Turns in one plane each, and the order they were made in; the first pair answered:
K_735 (before -> after):
[ 27   7  30  18  25  13 -18   8 -18 -26   5  31  21 -17 -25  43   1  10
   0  -2] -> [ -1  27  28  17  20  10 -15  19  -7 -22 -34  10   1 -11  15  -4  -8   2
  48 -13]
[  5   2  10   1 -17  17  26 -12  -3   3 -26 -13 -12  11 -11  10 -30  -9
   9  24] -> [ -4   5  -7   3 -29  14  24 -12   6   3 -26 -11 -22  14 -13  -4 -27  -6
   7  18]
[ -4  16  16  -6   0   3   0 -15  -1   9 -49  -3 -19   0 -21 -32 -31  22
 -31   6] -> [  0  13  11  -6  -4   2  -2 -20  -3  10 -39  -3 -20  -2 -28 -25 -27  21
 -40   9]
[ 34   3   2   3  -5  -2 -41 -35  -3  11  39  37  14  14 -14  32  18   6
 -41  20] -> [ 40  13  52  14  20  16 -22 -19 -22  -3  -2  37  31   6  18  37 -13 -12
  19  23]
K_861 (before -> after):
[-18  -5   0   4   6  -8  20  -3   5  -4  12  -2  27  11   7  -1  26 -13
  39 -24] -> [-29  -6 -28  -5 -12 -12  11 -20  17   7  21  -3   3  21 -17 -18  25   3
   0 -18]
[ -5 -15 -34   8 -14 -16 -17  30  -4   9  27  11  26  -3 -13 -11   3  10
  -5  14] -> [  6 -19 -23   4  -8 -11 -14  20  -9   8   7  14  26  -5 -26  -9 -14  18
 -15  27]
[-2  1  5 -1 -6  1  0  4 -6  7 10 -3  9  1  0  5  8 -7  9 -5] -> [ -5   0  -5  -1 -15  -3   0  -2  -3   5  12  -5   6   6  -5  -3   9   0
  -3  -7]
[ -2   3  16  10   7   4   5   5   5  -6 -22  -5  -4  -6   4  -6  -8  -6
  18   1] -> [-12   6   0  12  -1   3   0  13  10   2  -8 -12  -7  -6  10  -9   8  -6
  20 -10]
K_88 (before -> after):
[ 16 -12  -7  -1  -3 -10 -13  -1   0  -6  52   8  16 -13 -26  23  28  -1
 -26 -10] -> [  8  -3   1   5  -4  -9  -7   7   0  -6  57   4  23 -13 -10  30  35 -11
  -4 -19]
[  8  -4  16   1   7   8   8  -4  -5  -6 -15  10   0  -7  -7   2  -8  10
  -5  20] -> [-12   7 -16  -1 -21   1   1  -3  12   5  -3   2 -12   2  -7 -13  11  10
 -15   8]
[ 11 -30 -20   3  -4  -4 -13 -13  -1  11  42   4  -4  14 -39   6   5   1
 -34  28] -> [-15 -16 -24  11  -4  -5 -13  20   1  12  51 -12  10  12   9   4  35 -16
  20  -6]
K_804 (before -> after):
[  0   1   4  -8  11  -8   1   1  -2  -5 -13 -10 -11   3   5 -14  -3  10
  -4  -6] -> [ -2  -6  -3 -11   7 -12  -3  -3  -2  -1 -11  -8 -15  -2   1 -18   2   9
  -7  -6]
[  9 -12 -19  -7   0  24  16 -20  30  39 -12 -10 -12  12  -4 -16  -4  10
 -14 -17] -> [ 25 -19  -2  -6  10  29  24 -21  21  34 -24  -3 -12   9 -12  -6 -13   9
 -13  -7]
[  1  -5  -8 -12  -4  12   6 -10   0  -7   9  11   5  -7 -12   8  -1   1
 -11   1] -> [  4   0   6  -7   0  12  12   4  -4 -11  -7  10  16  -6  -3   5  -8  -6
   8   2]
Pairs:
Between the rows of a pair lie two turns.
[ 25 -10  28   3  16   4  14  -8 -23 -23 -14  21  13  -8 -11  18 -22  -1
  10  14] -> [-18  14  -6  -5 -16  -9  12   5   2 -13 -23  -8 -19   3  24 -29  -3  -7
  37  -3]	K_735, K_861
[ 26 -16  46   9  36  14   9   5 -21 -23  30  17  33  -3  -5  32  -5 -24
   3   7] -> [ 30 -25  28   8  24  10   6  -5 -18 -17  43  18  22  -3 -32  32  -8 -12
 -31   9]	K_861, K_88
[ -7  -1  13  -9   4  14   2  -2 -14  -4  22 -14   4  -6   6   4 -11 -25
  42 -20] -> [  4  -2  18 -12   7  15   3 -18 -18  -4  -7 -10 -10  -7  -7 -15 -39  -9
  21  -3]	K_88, K_735
[-15 -15 -29  -1  -6 -10 -11   8   8  17  46 -11  -2  -2 -15  23  36 -20
  -7 -23] -> [-18 -11 -20   5   1  -7  -1  19   6   8  37 -20   5  -6   7  27  38 -29
  19 -28]	K_861, K_88
[ 19  -9   9  -2   6   6  -1 -10 -11  11  21   9  14   3 -22  20   2  -1
 -38   6] -> [  5  -2  10   2  12   5   0  13 -15   2  28   1  31   2   7  28  17 -19
   8  -8]	K_88, K_88
[-18  39  -1  -5  -2  11 -14  21  -5   6 -33  11  -8 -18  34 -20 -16 -27
  67  11] -> [ -1  31 -15 -19 -14   6 -18 -11   5  16 -49  18 -34 -15  -5 -41 -45   1
   7  38]	K_88, K_735
[-14 -14 -28  -3 -40 -17 -15 -16  25  22   4   2 -23   4 -18 -33  19  15
 -40   0] -> [ 32 -32  50  10  16   7   6 -13 -13  -2 -30  27  16 -12 -14  15 -25  10
 -11  27]	K_88, K_88
[ -6  25   3 -16  -4 -16  17  15  -9  13 -29 -14 -14  21  39 -33 -11  15
  16 -29] -> [  9  21   7 -20  -1 -16  20   5  -9  12 -41  -6 -22  25  18 -32 -27  22
  -6 -15]	K_861, K_861
[ -3  27  34  15  14   7  -9  19 -17 -31   0 -10  25 -13  21  17  -2 -14
  53  -9] -> [-23  22 -32   5 -27 -15 -31  -1  16  -9  48 -12   3   3 -14   0  39   3
 -15 -17]	K_735, K_735
[ 24 -20  14  12  16   4 -10 -10 -14 -10  22  13  20 -10 -25  44   1  -7
 -13  -2] -> [ 17 -11  -4  -1  -1  -1 -10 -33   0  -3 -21   7 -21  -6 -37  -3 -27  17
 -36  17]	K_735, K_88
[ 11 -33   6   4  11  -3 -17 -23   9   4 -29  12 -27   5  20  -9 -35  -4
 -30 -13] -> [  1 -36 -13   9  -2  -9 -31 -23  22   8  11  11 -19   8  16   3  -6  -8
 -46 -33]	K_88, K_735
[ 39 -10  33   0   8  12  12 -13 -29 -13 -37  25  -9  24   1 -33 -36  27
 -25  42] -> [-12  17 -13  -3 -24  -2   0   6   2  -2 -35   5 -29  36  37 -77   0  21
   5  16]	K_735, K_88
[ 24  -7  18  -1  11   6  -3  -1 -18  -5  -1  10   2   1 -18  11 -22   8
 -20  18] -> [  1   7  -8 -10  -9   2  -9  -3  -3   8 -15  -4 -24   8 -12 -32 -19  14
 -19  12]	K_735, K_88
[-53   8 -18  -4  -9  -5 -22  14  13   4  14 -16  24  30  27  -5  28   2
  26 -10] -> [-42   9  12  -3   3   7 -10  10   2  -5 -37 -13  16  26  35 -19 -11   3
  51  11]	K_88, K_735
[ 11  25  -1 -12   2  -7   1 -45  33  32 -28  -1 -34 -27 -17 -56 -21  26
 -26   9] -> [-24  39 -26   1  -3 -18  -5 -14  46  32  19 -18 -16 -26  23 -43  35  -6
  22 -30]	K_735, K_88
[ 18  -7  17  -1  24   0   2  -6 -12   4 -28  12 -11   1  -1 -26 -23  20
  11  20] -> [-10   7   5   1  19  -1 -10  14  -8   6 -15  -5  -7   1  27 -31   3   6
  44   1]	K_88, K_88
[ 41 -12   3  34  43  39   8  18 -26  14  13   7  23  -3   9  27  32 -18
   1 -31] -> [ 12  -8 -44  30   7  22  -2  13  -2  33  32  -6   0   6  -2  -2  60 -14
 -23 -49]	K_88, K_88
[ 44 -30  39   6  28   5   7 -14 -27  -3  -2  20  23  -5 -26  50 -21   1
 -26  18] -> [-32  20 -19  -6 -23 -13  -1   3  10  18 -47 -23 -30   4  30 -60   4   3
  21  -7]	K_735, K_735
[-19  -3  15   8   9   7  12  11  -7  -4   5  -3   8 -16  24  -2   5 -24
  22  -6] -> [ -7   1  22   3   7  11  14  -4 -10  -3 -26   2  -7 -14   9 -18 -24  -9
   0  11]	K_88, K_735
[-20  16 -26   0 -22  -5  -2   9  17   4 -20 -13 -14  -9  18 -24   2   3
  10 -17] -> [-17  15 -10   4  -7   6   6  18  13  -1 -30 -13  -6 -13  25 -22  -8   1
  30 -18]	K_861, K_88
